rotation ticks, each row followed by its count of ticks
The counts run from 0 to 404.
[120 147 144 117 140 120  91 164  97 163  92 120 165 142  78  75 134 108
  97 155  77 126 102 162  80 114 126 130 143 151 113 164 169 142 154 133
 126 139 140 149 120 163] -> 184
[143 174 126 107 151 114 138 155 125 147 106  83  76  93 136 131 135 123
 175 133  90 111 127 160 107 151 124 161 145 176  58 151 118 114 125 138
 139 110 159 148  80 127] -> 193
[129 119 158 104 168 135 115 123  92 137 133 116 172 174 100 122 141 118
 125 126 129 113 164 105  78 140 135 155  86  94 118 166 136  74 146 100
 109 123 168 136 132  87] -> 0
[111  85 127 138  85 156  90 126  99 108 134 143 169 146 147 140 121 123
  69 161 146 173 121 132 139 112 159 116  96 117 220 107 148  96 171 109
 104 146  93 120 120  99] -> 242
[145 163  85 138 138  88  92 115 126 145 128  95  91 106  97 118 152 104
  89 138 103 123  96 168  88 115 119 125 102 198 109 171 110 127 135 108
 143 142 144 137 116 165] -> 286
[140 143 125  71 138 159 121 144 113 141 144 115 168 137  84  92 108 106
 116 130  85 122 150 144  96 127 123 157 152 100 104 180 130 113 128 115
 116  96 150 115 143  72] -> 86
[106 141 116 138  91 172 149 130 101 119 151 158 114  88 186 137 131 119
 115 140 116 133 135 124 165 133 189 133 140 154 139 116  91  97  96 100
 110 134  84 123 123  52] -> 323
[148 105 113  77 129 135 103 133 142 127 133  73 128 164  94 125  58 112
 116 138 130 100 150 120 121 162 105 161 112  94 129 159 119 106 180 110
 125 133 179 144 104 135] -> 173
[106 120 134 117  93 158 145 150 133 121 122 148  94  90 199 160 158 118
 142 152 159 164 110 142 140 131 160 113 139 120 138  95  92 106 136 138
  91  99 103 137 112  54] -> 132
[112 158 173 159 168 102 132 156  97 156 119 104 132 126 128  94 159 134
 174 146 159  97 158 115 132 127 119 153 154 119 119 163 120 115 164 159
 149 147 192 144 143 136] -> 186
[147 111  70 104 138 100 126 133 146 115 142  71 134 138 119 146  75 143
 121 109 115 113 149 177 187 151 106 151  87 126 114 122 109 108 162 134
 130 147 109 119  71 141] -> 257
[171  82 135  96 133  95 140 137 132 114  62 128  82 172 154 172  85 144
 134 129 102 168 117 165 119 119 156  68 109 111 132  74 128 112 140 110
  99 112 123 166  88 127] -> 130
[125 112 142 151 143 118 140 128 108 137 102 128 118 143 146 139 124 125
 124 144 112  91 153 131 219 152  66 178 138 114 145 114 121 105 150 133
 127 168 153 151 141 104] -> 63
[ 99 116 117 124 145 130 127 127 136 118 115  95 137 141 156 151 145 140
 128 129 168  96 152 161 213 149  84 171  90 109 124 124 112  98 167 160
 103 136 126 134  92  76] -> 254
[146 121 147 153 132  67 127 128 102 101 122 105  78 171 157 149  90 113
 144 119 112 116 158 115  83 156 176 102 117 135 129 140 130  94 162  78
  96 126 165 144  99 134] -> 300
[145 126 154 143 124 108 115 141 115 134 102 111  74 132 134  99  94  93
 129 179 128 139 119  98  89 156 155  91 177 121 154 147 101 112 169  96
 157 145 209 149 147 136] -> 389
[104 124  92 128  80 122 133 147 162  98 138 139 115  93 174 147 141 153
  93 101 120 144 130 199 176 129 140 137 127 158 118 119 125 119 132 142
  87 125  80 121  80  77] -> 48
[141 102 123  96 113 164 107 134 116 149 111 142 173 167 105  95 106 124
  67 141  75 129 106 188 166 101 101 128 174  95 135 124 144 132 136 101
 126 155 130 131 154 110] -> 61
[143  90 128 104 122 150 139 107 116 120 127 143 121 135 188 159 150 132
 140 126 140 124 148 101 181 135 141 144 120  68 145 100  64  83 126 103
 111 121 127 129 148  43] -> 233
[114 146 151 106 129 167 123 148 119 126 151 106 126 124 125 115 112 100
 161 165 140  99 165  86 107 168 125 185 153 108 133 167 115  89 167 125
 123 115 176 147 125  83] -> 89
[145 130  98 125 109 135 145 129  93 127 137 114  98 112 147 135 100 139
 138 141 112 132 128 137 228 123 158 117 139 128 181  85  77 112 148  97
 141 147  95 113 113 133] -> 240
[117 140  95 123 138 133 111 143 139 157 109 108 160 129 105 132 151 144
  89 127  95  93 126 208 156 128  69 179 108 156  86 159 152 126 130 152
 116 148  95 132 107 117] -> 167
[131 171 141 118 164  86 117 157  99 137 114 104 166 153 101 107 152 124
 113 126  78 140 130 189  78  94 120 126 121 138  88 175 180 126 146 111
 111 105 146 126 108 130] -> 188
[134 152 139 101 144 121 103 127  94 169 132 150 128 118 118  72 138 125
 113 121  77 138 106 131  67 105 184  93 156 129 105 153 103 136  89  84
 135 128 137 133 165 115] -> 205
[141 123 152 149 152 105 156 113 117 135 101 151  91 138 184 101 194 145
 151 142 181 141 140 109 117 113 157  74 139 120 131 151  77 109 134 107
 161 144 165 123 148  99] -> 309
[ 97  80 122 106  92 126 109 131 166  94  96 145 129 155 178 166 123 123
  99 126 165 149 133 154 125 146 137 117 113 104 145 113 117 110 153 146
  58 123 113 140 111  70] -> 47
[ 92 121  94 144 100 151 105 116 118 142 153 158 140  89 147 105 157 126
  81 129 138 114 104 135 187 130 121 152 166 142 155 148  99 124 130 137
 125 171  95 119 155  62] -> 56
[140  65 142 109 126 128 110 109 142 121  92 140 150 187 138 154  99 113
  91 123 136 133 138 130 160 148  93 157 100  64 163  92 126  93 159 112
  95 166 134 150 131  93] -> 148
[153 130 134 105 112 127 145 148 111 134  83 130  67 125 168 123 133 124
 163 148 133 147 120 124 115 139 193  89 146 146 128 101  72 118 132 123
 141 130 126 156  97 139] -> 219
[138 102 145 176 143  73 112 115 111 138  77 131  90 147 158 158 144 122
 116 144 109 134  97 140 163 115 124 102  94 138 159  72 118 109 132  98
 117 158 125 178 136 157] -> 37
[ 95 114  90 106 103 153 127 146 133 110 119 124 164 128 143 164 149 144
 104 127 122 124 145 189 160 118 140 145  87 135 125 105 150 114 134 146
  75 121  70 129  73  82] -> 340
[ 95 103 167 117 115 127 108 142 100 137  87 179 143 134 162 109 170 136
 109 135 138 156  99 165 132 105 159 103 161  93 132  96 124 132 132 144
  97 144 113 144 164  80] -> 39
[142 132  93 113 114 133 168 110 114 117 150 148 104 107 168 164 157 122
 121 123  94 145 138 148 152 116 148 143 105 149 113 121 102  83  93  76
  94  91  85 107 114  51] -> 319
[135 127 134 158 153  57 127 131 112 137  88 132  99 142 197 137 150 157
 134 102 115 132 113 181 204 113 120  92 121 111 126  87 110 127 131 115
 127 150 113 154 115 138] -> 41
[ 98 184 162 153 134 127 128 164  68 116 148 108 132 104 133 124 148 109
 171 136 103 119 176 127 113 139 168 163 118 147 125 157 137  83 142 117
  93  89 133 119 108  68] -> 5
[135 127 121 128 143  77  73 106 144 145  98  78 115 144  97 115 135 120
 106 147 167 114 126 148 100 132  91 125  87 127 132 154 132 120 182 132
 147 150 169 149 125 157] -> 372
[116  96 123 116  87 149 114 152 144 112 112 102 151 152 129 129 100 114
  90 187 167 122 158 127 120 170 108 142 132 154 178 154 147 112 207 154
 120 140 150 131  88 128] -> 72
